The same turns and mirrors carry the whole set onto itself and the rows of a family onto each other. Which other rows belong to the same family as each row named below? List them in the order they appear above.
These 32 rows form 4 families of 8 rows each.
beme: [ -5  14   0   8 -33  22  -6   2  17 -32 -23 -51]
tus: [ 31 -21  -5  14  -3  12  -3 -49 -33 -28 -35 -37]
Vibu: [ -7  17   0   2 -28  26  -9  -4  19 -28 -23 -54]
luze: [ 25 -28  -3   8  -2  12   7 -54 -35 -32 -33 -26]
Sesas: [ -9  34  12  25  -2  23   6  14  32   6 -11  23]
turo: [ -5  42  -6  15  -7 -11   1 -59   0 -15 -42   0]
pizo: [  7 -27   6  21  13   0  -3 -42  34  18   2 -22]
fodip: [ 34  -7  13  15  29   8  22 -28 -12   3 -16  44]
vapod: [ 17  28  -3   3 -16  37  16   4 -24 -44 -45  17]
rabif: [ -7  40 -17  13  -6  -7   5 -58   5 -13 -43   3]
pezu: [ 28 -29  -8  -1   9  12  10 -47 -27 -30 -34 -36]
kelo: [ 27 -10   3  16  29  19  20 -43  -8   6 -20  44]
midev: [ -4  32  10  24 -11  24   2   6  35   6 -10  29]
Tam: [  1 -23  -3  23  13  -9   1 -34  35  17  -3 -26]
gake: [ 20 -38  17   6  12  46  14  15  -1   3 -11 -18]
vege: [ 28 -37  20   9   2  45   8  19   5 -12  -1 -11]
mot: [ -8 -21  -4  30  12  -4  -2 -35  32  18  -4 -24]
gamur: [-12  15  -9  15 -35  35   0  -8  20 -22 -15 -48]
Zalo: [ -7  25   9   8   0  25  17   9  41   2 -10  30]
vuset: [ 22  27   8   3 -15  49  11  -6 -27 -44 -41  20]
tuv: [ 21  21   5  11 -12  41  25   5 -20 -52 -45  11]
risez: [ 27 -15   1  21  25   9  20 -35  -8   1 -21  47]
Vige: [ 22 -33  18   4  10  54   7  16  -5 -12  -3 -16]
Bafug: [  0  36 -14  18 -13 -15   5 -58  14 -13 -39   8]
niti: [ -3  31   7  16  -1  25   7  14  44   6 -11  18]
dizo: [ 34 -13  13   8  33   3  14 -32 -11  -3 -28  42]
reru: [  2  41 -15  19 -13 -11  -2 -55  12 -30 -33  12]
neli: [ 31 -32  -9  -1  -1  14   8 -54 -22 -32 -34 -31]
Fuva: [  1 -19  -3  13   7  -4 -10 -46  29  27   3 -18]
zese: [-13  10  -8   8 -32  28 -10 -12  19 -27 -26 -51]
nis: [ 28 -40   9   9   6  48  12  19   9 -11  -2  -6]
linal: [ 29  27   8  -7 -16  43  15  -5 -21 -45 -40  18]

The rest of the family of tuv: tus, gake, gamur, Zalo, dizo, reru, Fuva
The rest of the family of beme: turo, pezu, kelo, midev, mot, nis, linal
The rest of the family of niti: luze, pizo, fodip, vapod, Vige, Bafug, zese

The same turns and mirrors carry the whole set onto itself and the rows of a family onto each other. Which other rows belong to the same family as each row named below? List them in the order they appear above.
These 30 rows form 5 families of 6 rows each.
Tera: [-94  -7 -26  25  45   0   2 -34  -4 -44 -30  -4   1 -34  -2  71  -3  16
 -41 -51  60   1]
Gupav: [-50 -24   9  24  56  -3  -2 -27   5 -40 -49  -4 -11  -5 -10  33  22  36
 -34 -50  53   3]
Mitub: [-35  16 -16  12   7  34   2 -17 -31  12 -12 -25  13 -20 -77  24 -50 -39
  -5 -22  51 -16]
kif: [-37 -11 -18  67  17  40  -1 -49 -33  19  -3   4  14   4 -63  39 -16 -13
  -1 -20  40  -5]
bub: [-24   7  -2  35 -26   5 -19 -23 -45  -4 -33 -35   9 -25 -93  33   6 -23
  18 -33  28  -8]
tofeg: [-57   4   4   0  62  -3 -14 -39 -21 -43 -56   2  10  -6 -19  25   6  11
 -49 -57  42 -29]
vono: [-69  -3  10   3  36 -18   0 -28  12 -46 -43 -18  -3 -11   3  52  26  28
  -1 -62  43 -11]
lar: [-67 -24  -3  19  27  -3 -16  -6   3 -34  -9 -56   2 -25 -11  60  28  46
 -30 -48  34  12]
riv: [ -8  -7  -4  29  -9  30   2 -23 -21 -14   1 -20   1 -51 -90  65 -14 -35
   3 -22  53   8]
Bala: [-94 -19 -10  20  49  10 -30 -47  -9 -21 -12 -30  15  -3  -7  20 -11  25
 -27 -53  38 -12]
zusag: [-68  16   7 -14  36 -20  -4 -24  -3 -53 -47 -20   8 -18  -5  57  25  16
 -12 -66  33 -27]
Nasug: [-85   0 -24  17  39  -4   5 -20 -10 -52 -31 -14   3 -45  -6  86   8  16
 -45 -52  54   1]
Naso: [-29 -25 -10  31   0  25   2 -47  -7  -7   3 -31  -6  17 -35  25 -39 -30
   4 -19  48  22]
dil: [-22  21 -16  -9  -4  18  -9 -37 -43 -23  -6 -41  20   0 -52  39 -38 -55
 -19 -26  27 -13]
Kufeg: [-75  16  -9 -13  34  -5 -31 -18 -33 -42 -19 -52  30 -27 -22  53  11  16
 -48 -56  19 -29]
pemo: [-18   4  -8  21   0  35  -6 -38 -32 -13  -2 -12  10 -47 -90  52 -28 -48
  -2 -26  51  -9]
bilu: [ -9  -9 -11  58  -5  27  12  -6 -29   3  -2 -23   8 -20 -69  79  23   4
  -5 -18  31  12]
Fefe: [-27  -9  -1  51 -25   8 -15 -27 -32   2 -29 -33  -1 -20 -86  29   7 -12
  26 -30  35   4]
ses: [  1  -5  -7   9 -21   9  11  -4 -17 -28   1 -61  -3 -12 -49  67  -2 -23
  -9 -20  33  25]
neziz: [-34   0  -4  45 -18  12 -21 -37 -41   3 -30 -26   8 -14 -89  18  -6 -23
  23 -33  34 -10]
Mazov: [-34   4   8  -3  47 -14  -4  -6 -16 -55 -53 -18   3 -22 -22  55  37  26
 -51 -53  36 -13]
rumo: [-93   9 -28  12  45  -2  -2 -32 -18 -50 -34  -7  12 -40  -9  75  -5   6
 -49 -54  52 -14]
kizas: [-22  26 -19  31   5  31  -5 -24 -63  -2 -10 -14  34 -20 -79  64   0 -25
 -22 -26  20 -29]
kefut: [-22 -16  -5  37   0  36  -1 -41 -16  -6   1  -9  -1 -39 -84  49 -27 -38
   9 -21  60   7]
Givo: [-57  12   2  13  43  13 -15 -73  -1 -31 -33  11  -1  -1  -7  28 -12  14
 -36 -16  37 -37]
raret: [-28 -13 -10  34  -2  33  15  -3  -5  15  -5 -30  -6 -20 -68  35 -35 -14
   8 -16  61  17]
Mubu: [-33 -11  11  24  23   3   5 -35  23 -38 -27 -10 -25 -14  -4  60  25  45
 -27 -10  38   2]
zisen: [-13  16 -11   9 -10  24  12  16 -26   1 -10 -45   6 -36 -81  55 -21 -24
  -8 -18  44   0]
safi: [-79   8   5  -4  44 -14  -7 -41   1 -44 -46  -9   6  -5   0  38  11  14
  -6 -66  41 -25]
zeri: [-31  35   5 -15  22  -3  -9 -33 -15 -54 -37 -17   3 -30 -21  67  21  16
 -51 -16  17 -39]

The rest of the family of Bala: kif, lar, Kufeg, bilu, kizas
The rest of the family of Mubu: Naso, dil, ses, Givo, zeri
The rest of the family of Tera: bub, Nasug, Fefe, neziz, rumo
The rest of the family of zusag: vono, riv, pemo, kefut, safi

The same turns and mirrors carry the whole set onto itself and the rows of a family onto each other. Which other rows belong to the same family as each row named below? List them in the order they appear above.
These 27 rows form 9 families of 3 rows each.
mek: [  9  19   6  -8   5  19  52 -15  31  22]
mus: [-53  -9   3   0  30 -12  -6 -35  25  16]
reb: [ 27  13  10  10  30  -4  -5   1 -36  -1]
bez: [-19 -15 -17 -10  20 -31  17 -42  31  15]
lisik: [-42  43 -31   6   7  -5  -9 -31  16  39]
zevim: [-38   5  28  23  33 -33 -10 -10   1  -8]
nonen: [ -5  49  14  24  43 -31  -7  18  -4   8]
Baman: [  5  16  32  11   4 -29  26 -24  48   7]
zibu: [ 10  -4 -21 -22  25  21  -1 -28  -9  27]
mag: [-32  50 -17  30  20 -30 -18  -6 -14  13]
Meba: [-19  17 -33 -16 -23 -11  30 -19  26  18]
Zoso: [-34  18  42  18  16  -7   3 -21  40  12]
vus: [ -9  -8 -37 -13  34  -4  35 -17 -16  11]
koga: [-16  18 -34   4  -6 -41  15   8 -17  -9]
kaber: [ 17  43  28 -12 -14  16  17 -20  24   4]
vakil: [-21  67  10  30  -4  -9  -4 -11  21  27]
maz: [-29  18 -37 -12  47 -16 -10 -16   4  36]
lodu: [  3  43   7  11 -29 -26  30  11  19   0]
Fozo: [ 18  25  15  19  25 -17  39  17 -17 -13]
limi: [ 12  28   6  -1  16 -21  -3  -1 -36 -25]
vuzil: [-7 50 12  2 18  5  9 -9 48 45]
Kipo: [-23   2 -22  14  34   3  -7   4 -35  -4]
Merov: [-20  10 -13  -4   9  44   9 -23  25  30]
mupu: [ 29  26  28   0   7  28   9 -12  12  23]
feve: [-11   4 -30 -37  11   8   5 -39  -7  10]
ber: [ 5 38 35 29  8 22  9 15  5 -2]
busa: [ -5  -2   9  18  30 -59  11 -14   4 -15]

The rest of the family of vakil: lisik, mag
The rest of the family of zevim: mus, Zoso
The rest of the family of feve: kaber, limi
The rest of the family of koga: Meba, lodu
The rest of the family of Kipo: Merov, ber

The same turns and mirrors carry the whole set onto itself and the rows of a family onto each other. Which other rows belong to the same family as each row named below? List them in the order they appear above.
These 32 rows form 4 families of 8 rows each.
fod: [  6 -17  31   6  33   6  -8 -14  16  26  -4 -16  59  -5   8  43  -5 -13
   0  -4  34]
veban: [  9  24  36  31  46 -23   7  -6  17  34 -11 -31  41  10  11  28   1 -44
 -12   4  18]
Zude: [-12  28 -36  13 -47  -7  22  21   0   5  16  -9 -33  21  13  10 -29   9
   6  -1 -26]
visid: [-10  49  -1  43  26 -20   9 -16  16  45 -26  -6 -17  39 -23   4   7 -31
  -8   5  18]
tabi: [-11  73  -9  37  -4 -22  21  13  19  23  -2 -20 -30  21  -2   0   1 -28
   1  14 -21]
Gide: [ -5  53 -21  33 -25 -14  22   2  24  19  -5 -23 -39  33  -2   3 -20 -11
   1   2 -27]
vadaz: [ -9  61 -11  32  -7  -5   6  -2  32  20 -13 -14 -37  16 -23  -4   2  -8
   7   9  -9]
fidit: [-15 -35   8  -2  26   2   3   1 -29  30   7  15  51  11  19  42 -10  -3
  -2 -10  39]
gufot: [-28 -34 -19 -10  -9   8   8  16 -37  19  25  21  25  11  25  33 -12  16
   5  -8  24]
gev: [-23   5 -30  -4 -39  14   7  21  -4  -3  26   7 -20  -1   9  17 -12  30
  18   0 -12]
Nopuv: [ -4  22  21  33  46 -17   5 -20  12  49 -29  -8  21  30 -13  17   4 -34
 -11  -2  35]
bobok: [  7  53  17  35  22 -10   3 -22  43  32 -23 -27  -8  15 -24   7   5 -22
  -2   3   5]
saf: [ -3 -33  -8  -7 -21   4  11  17 -19   8  27  -6  35   7  40  44 -33  14
   4 -10   4]
devop: [-24  17 -29   5 -37  -4  21  40 -23  -3  39   5 -16   4  29  20 -18   8
  14   5 -17]
razuz: [ -4 -11  23  18  46  -7   1 -15  -6  42 -12   1  50  18   4  34  -2 -26
 -12  -8  43]
betam: [ 22  -7  31  18  31 -13   4 -14  16  34 -11 -32  54  16  22  41 -21 -26
 -16 -10  19]
Kefuv: [  2 -10  28  14  39 -16   4   0  -3  22   4 -19  64  -3  27  46  -7 -31
  -8   1  23]
zalad: [ 21  26  25  37  29 -20   8 -21  33  39 -23 -40  27  27   2  23 -14 -35
 -15  -5   7]
Nopo: [-10  -9 -31  -2 -44   5  19  26 -16   2  29  -2  -3  10  33  29 -39  22
   9  -8 -16]
muvi: [-34  30 -38  14 -32  -2  21  17 -15  19   9  16 -44  30  -2   3  -7   9
   5   2  -4]
Fota: [-14 -27 -15 -16 -25  16   1  18 -14  -1  32   7  21  -9  24  36 -18  30
  18  -7   5]
Ferav: [ -6 -27  11  -4  10  -7   6  22 -24  11  30  -8  57  -8  44  46 -18 -10
   2  -3  15]
nepub: [-36  -4 -37  -1 -30   3  18  24 -33  11  25  26 -13  21  14  21 -13  22
  12  -6   7]
zud: [-23  55 -24  35  -7 -15  19   1   5  35  -9   3 -42  37 -18  -4   4 -13
   0   5  -1]
pidun: [-23  52 -30  23 -30 -18  20  30   0   5  19  -9 -39  14   9   6  -6  -6
  10  11 -24]
Zap: [ 11  20  33  27  40  -5  -7 -25  34  35 -19 -26  35   7  -6  25   5 -25
  -7  -2  24]
kegak: [  1  60  15  41  27 -29  10  -2  26  33 -17 -27   1  22  -6  10   5 -44
  -7  13  -1]
Vebe: [-21  44 -27  15 -35   3  10  11  16   5  14  -3 -44   9  -8   5  -5  13
  19   3 -21]
nizik: [ -5 -35  12  -9   7  13  -2   0  -6  12  21  -3  50 -14  23  44 -12  15
   7 -11  26]
zurov: [ 10 -31  16   0  12  -1   5  -1  -5  22  10 -18  58   6  39  49 -30  -7
  -9 -14  17]
lage: [ 12  55   3  43   6 -22  17 -11  36  31 -21 -35 -15  33  -5   5 -14 -30
 -10   1 -13]
famu: [-19 -17 -19 -10 -20  -2  14  36 -32   1  39   4  27  -6  41  40 -16   8
  10   0  -1]

The rest of the family of Nopuv: visid, fidit, gufot, razuz, muvi, nepub, zud
The rest of the family of saf: Zude, Gide, betam, zalad, Nopo, zurov, lage
The rest of the family of Ferav: veban, tabi, devop, Kefuv, pidun, kegak, famu

The same turns and mirrors carry the whole set onto itself and the rows of a family onto each other. Which other rows belong to the same family as each row named below? List them in the order they appear above.
These 32 rows form 4 families of 8 rows each.
fik: [ 20  31   1  44 -22  -3   8   9  -2   1]
git: [-26 -13  12 -32  36 -17 -10   5 -27 -31]
Gef: [ -3  15   5 -15 -13  19 -13 -45 -33 -21]
sazok: [-39  19  17  15  12   8 -13  -4  15 -34]
losod: [-29  -3  -4  11  -9  16 -23  23 -51  18]
Gufed: [-10  -4  -4  12  20 -21  15  51   7   9]
gapu: [-36  12  10  30  16  12   2  -4   5 -41]
sege: [-30   5   5  34  10   4  -5   0  22 -38]
naze: [ 27   0 -11 -31   0 -14  -1   6 -30  34]
Voku: [  4  14   8 -12 -23  -3 -11 -52 -21  -8]
tagar: [ 18  26 -10  25 -27  15  15  -1   0  16]
Gepad: [-27  -6   3 -35  34 -14 -22   2 -29 -30]
gibi: [ 29 -10  -3 -28  -2  -8 -17   2 -35  26]
nozi: [ 21  22   2 -15  16 -33  21 -10  17 -25]
tena: [  1  23  11 -15 -10  21 -11 -49 -27 -10]
Teg: [ 18  22  -5  35 -22  11  23  -1   0  17]
kez: [ 36   8  -3 -13  12 -24  13 -18  22 -20]
Zusi: [ -4 -10  -7  14  33  -2  -1  54  -2  -2]
netil: [-24  -2  19  20  -6  24 -18   6 -43  17]
Ninus: [ 33   7  -7 -37   0 -16  -3   7 -33  19]
rinag: [-31  -4  -5  13  -6  25 -21  11 -44  15]
tev: [ 36 -13 -15 -19  -2 -13   4   7 -37  25]
kose: [ 20  16  -9  39 -23  11   1  12   3  17]
lamem: [ -2 -20  -8   5  29 -18  -2  48   7   7]
Bapak: [ 19  16   3 -12  19 -18  26 -15  23 -29]
lev: [  4  16  11   3 -17  16 -18 -47 -22 -15]
Mosin: [-11  -7 -16  16  27 -19  14  49  -1   3]
vipaz: [-23 -24   2 -41  31  -1 -18  -4 -24 -12]
Laga: [-44   8   6  31   6  14   8  -3   6 -31]
faz: [-22 -18  14 -32  33 -19 -26 -13 -16 -29]
zogen: [-31 -12   8  14   1  21 -36  18 -41  10]
Gabaf: [ 19  10 -20 -20  16 -30  11  -4  23 -30]

The rest of the family of sazok: fik, Voku, Zusi, netil, tev, vipaz, Gabaf
The rest of the family of Bapak: git, Gef, losod, Gufed, tagar, Ninus, Laga
The rest of the family of gapu: naze, Gepad, nozi, tena, Teg, rinag, Mosin

